array([[134, 128, 149, 141],
       [105, 126, 139, 121],
       [120, 130, 120, 150]]) result: 128

array([[116, 147, 131, 156, 114],
       [126, 117, 140, 133, 113]]) result: 147

array([128,  99, 120, 131]) result: 99

array([[121, 140, 145, 117, 152, 127],
       [113, 142, 107, 141, 135, 117]]) result: 140

array([113, 100, 141, 126]) result: 100

array([137, 144, 119, 125, 105, 102, 100]) result: 144

array([[128, 153, 129, 124, 109],
       [129, 121, 129, 130, 128]]) result: 153

array([[122, 118, 132, 137, 139, 127],
       [153, 120, 131, 142, 142, 107]]) result: 118

array([[108, 125, 134, 115],
       [127, 140, 118, 102]]) result: 125
---
array([[124, 126, 143, 134, 144, 133],
       [121, 118, 145, 158, 142, 157]])	121

array([[106, 130, 133, 115, 109],
       [149, 119, 134, 108,  98],
       [130, 112, 126, 128, 128]])	130

array([125, 146, 105, 131, 151, 142, 134])	125

array([[114, 109, 142, 151, 140, 152, 136],
       [146, 143, 115, 111, 117, 109, 119]])	146

array([[150, 148, 112, 149, 108, 107, 111],
       [157, 153, 108, 156, 102, 100, 104],
       [111, 113, 142, 112, 145, 147, 145]])	111

array([[105, 142, 104, 140, 138, 141, 143],
       [120, 155, 120, 148, 146, 150, 154]])	120

array([130, 121, 141, 146, 118, 150])	130
---
[[124, 122, 122, 122, 130, 125, 135], [145, 151, 155, 144, 146, 120, 126], [106, 102, 105, 113, 100, 141, 125]]
105
[112, 149, 104, 140]
104
[120, 124, 123, 111, 142, 103, 143]
123
[155, 138, 119, 121, 117, 118, 157]
119
[115, 121, 109, 119, 131, 107]
109
[[142, 151, 147, 98], [125, 133, 102, 144]]
102
[[112, 149, 122, 138, 155], [106, 126, 158, 110, 128], [146, 129, 144, 113, 137]]
144
---
[156 141 147 138] value 156, 138

[105 128 112 129] value 105, 129

[111 150 131 128] value 111, 128

[[128 130 143 116 125 143 123]
 [110 141 125 101 102 128 135]] value 128, 135

[ 99 127 102 102] value 99, 102

[104 122 149 151 126 145] value 104, 145

[[134 128 108 135 108 141]
 [143 129 105 140 105 148]] value 134, 148
---
[[128, 125, 127, 120, 130], [124, 130, 136, 105, 127], [123, 132, 134, 103, 126]] | 127
[[143, 110, 127, 142], [136, 123, 106, 121], [155, 118, 126, 101]] | 121
[[136, 125, 124, 116, 124, 106], [127, 123, 135, 130, 123, 117], [130, 121, 120, 114, 120, 103]] | 117
[[126, 124, 135, 149], [124, 132, 139, 115], [139, 107, 127, 149]] | 115
[[150, 106, 126, 130, 123], [138, 104, 122, 131, 141], [151, 114, 129, 131, 117]] | 141
[[122, 119, 142, 142, 144, 140, 114], [124, 139, 113, 111, 109, 109, 142], [125, 120, 156, 153, 157, 147, 115]] | 142
[[127, 148, 103, 126], [131, 133, 104, 120], [127, 130, 125, 136]] | 120
[[144, 106, 137, 132, 147, 114], [151, 141, 114, 151, 150, 118], [151, 118, 155, 145, 112, 126]] | 118
[[157, 143, 140, 142, 146, 146], [140, 144, 141, 143, 148, 152], [122, 135, 153, 138, 118, 150]] | 152
---
[[109 150 102 106 104]
 [127 122 131 128 130]
 [119 133 122 118 124]] ⇒ 119

[117 126 135 120 152] ⇒ 117

[[120 111 118 136 104]
 [113 123 134 132 107]] ⇒ 113

[109 154 129 115 103] ⇒ 109

[120 107 141 125 128] ⇒ 120

[129 106 130 128 146] ⇒ 129

[[147 104 135 152 136]
 [140 147 130 133 114]
 [137 145 143 135 122]] ⇒ 137

[[133 119 132 151 133]
 [113 132 106 135 114]
 [135 144 140 137 154]] ⇒ 135

[[113 134 127 133 143]
 [125 131 124 128 147]
 [106 134 129 135 132]] ⇒ 106

[139 131 141 140 104] ⇒ 139
---
((152, 134, 142, 154), (134, 131, 112, 132), (127, 147, 120, 118)) Answer: 118
((124, 121, 130, 121, 133), (130, 121, 134, 126, 137), (138, 125, 119, 153, 147)) Answer: 147
((111, 144, 137, 125, 108, 114, 133), (142, 149, 150, 106, 148, 142, 115), (133, 123, 117, 125, 136, 129, 141)) Answer: 141
((131, 116, 130, 125, 105, 123, 119), (133, 124, 132, 126, 111, 123, 124), (130, 121, 133, 125, 122, 117, 119)) Answer: 119
((127, 153, 140, 128, 143), (129, 140, 155, 133, 143), (136, 112, 103, 131, 116)) Answer: 116
((128, 118, 130, 119, 129, 132), (124, 135, 133, 130, 133, 125), (130, 104, 132, 101, 136, 137)) Answer: 137
((112, 106, 102, 127, 107, 128, 114), (116, 106, 103, 130, 108, 129, 115), (113, 107, 103, 117, 108, 130, 115)) Answer: 115
---
array([121, 149, 157, 117, 129, 101, 115]) --> 149

array([[145, 118, 123, 139, 154, 150],
       [128, 126, 124, 114, 121, 119]]) --> 118

array([[109, 145, 150, 146],
       [110, 138, 147, 138],
       [112, 137, 101, 113]]) --> 145

array([[141, 117, 117, 128, 112],
       [148, 151, 123, 148, 126],
       [147, 102, 114, 116, 125]]) --> 117

array([124, 155, 102, 140]) --> 155

array([[115, 132, 156, 154],
       [115, 133, 117, 116]]) --> 132
---
Q: [140 151 123 140 154]
A: 154, 140

Q:
[[121 131 117 107 114 130]
 [157 131 154 139 148 132]]
A: 130, 157

Q: [ 99 130 129 133 120]
A: 120, 99

Q:
[[128 127 137 154 113 130]
 [128 126 137 150 115 131]]
A: 130, 128

Q: [130 133 154 151 157]
A: 157, 130

Q:
[[117 128 126 127 126]
 [152 127 139 118 122]]
A: 126, 152
---
113,118,151,132,158,141,127 | 132, 158
143,106,115,129,146 | 115, 146
130,105,131,139,114,129,126 | 139, 139
139,130,134,125,150 | 134, 150
125,157,122,132,128,147,118 | 132, 157
106,133,115,131,130,127,135 | 131, 135
135,144,146,141,134,155,145 | 141, 155
---
[130 134 126 154 115 130] gives 154, 134

[128 134  99 123 137 129] gives 137, 134

[[100 138 120 108 117 126]
 [118 138 144 141 153 121]
 [129 111 134 127 113 155]] gives 155, 153

[149 128 116 128 137 113 147] gives 149, 147

[132 117 126 151] gives 151, 132

[[123 130 124 137 121 116]
 [128 119 102 125 133 122]] gives 137, 133

[[140 116 150 128]
 [157 113 135 139]] gives 157, 150
---
153  108  133  144  149  129 ⇒ 144
128  101  136  117  136 ⇒ 136
120  137  102  138 ⇒ 137
108  111  145  133  129  153 ⇒ 133
119  114  157  134  129  148  123 ⇒ 129
141  147  125  155  122  138 ⇒ 155
---
[[133 142 113 141 126 108 144]
 [105 120 125 124 104 129 114]
 [112 126 110 134 108 124 127]] | 120

[[139 129 119 151 118]
 [139 126 134 154 110]
 [139 113 130 133 132]] | 126

[[127 121 126 157 136 132]
 [142 146 123 120 112 113]
 [153 154 120 120 100 103]] | 146

[[139 132 119 144]
 [111 156 141  99]
 [129 122 131 150]] | 156

[[136 107 136 127 155 120]
 [118 129 137 114 119 140]
 [113 114 120 126 119 153]] | 129

[[140 135 125 147 137 115 114]
 [149 112 103 154 151  98 131]
 [139 142 101 132 132 115 121]] | 112
---
138,129,123,103,128,148 ⇒ 103
111,129,106,120,147,149,126 ⇒ 147
122,136,156,124,107 ⇒ 156
120,101,115,108 ⇒ 101
141,143,104,98,147 ⇒ 104
144,148,145,104 ⇒ 148
---
[[138 115 121 126 126 120]
 [146 100 112 130 119 109]
 [146 100 111 130 119 109]] → 130

[[123 148 134 150 139]
 [139 127 132 121 139]
 [147 122  98 131 133]] → 98

[[153 141 118 137 120 108]
 [157 143 118 138 118 104]
 [158 143 118 138 117 103]] → 138

[[153 122 116 124 132 120 122]
 [112 123 116 117 142 133 129]
 [114 125 116 144 139 125 129]] → 139

[[157 101 134 137]
 [107 121 133 111]
 [147 118 110 124]] → 118

[[130 137 108 131]
 [128 121 144 124]
 [137 141 107 125]] → 141

[[118 122 108 139 105]
 [128 123 118 142 138]
 [127 134 142 138 136]] → 142
---
145,130,124,113,101
131,133,134,117,144
138,142,126,133,126
gives 130

129,131,133,132,128
107,110,111,150,133
128,125,131,122,127
gives 131

142,143,141,144
151,146,150,146
138,138,141,142
gives 143

139,150,123,141
147,141,131,121
118,102,125,142
gives 150

136,114,132,123,117,121,120
118,133,151,140,117,139,132
111,123,129,146,107,127,108
gives 114

129,122,152,127
125,126,118,122
138,130,123,139
gives 122

149,115,147,105
140,116,148,138
125,110,131,151
gives 115
---
140  116  148  103  129 >> 140

112  121  133  125
120  118  118  130
117  119  122  155
>> 130

122  143  130  146  120  108  126
110  145  123  135  136  127  114
133  153  152  129  127  111  125
>> 152

155  100  130  121  130  134  136
149  133  122  106  114  126  126
>> 122

130  128  115  117
131  136  107  120
128  131  112  125
>> 120

135  137  122  133   99 >> 135

148  112  124  131  128
133  145  130  126  117
134  153  114  114  126
>> 134

106  109  124  147  118 >> 106

116  114  110  142  130  134  113
154  139  141  127  134  132  120
>> 141

116  123  134  139  125  154  126 >> 134
---
[[129 116 140 143]
 [114  98 131 126]] 131

[131 134 126 130 106 122 118] 126

[152 131 137 124 117] 137

[[125 127 120 111 133 104 133]
 [138 114 110 126 139 150 132]] 110

[[138 130 127 121 117 141 110]
 [132 143 136 141 105 128 147]
 [103 149 111 128 137 148 111]] 111

[138 110 121 154 123 131 122] 121

[103 130 124 127 124 126 122] 124

[151 144 127 141 129] 127
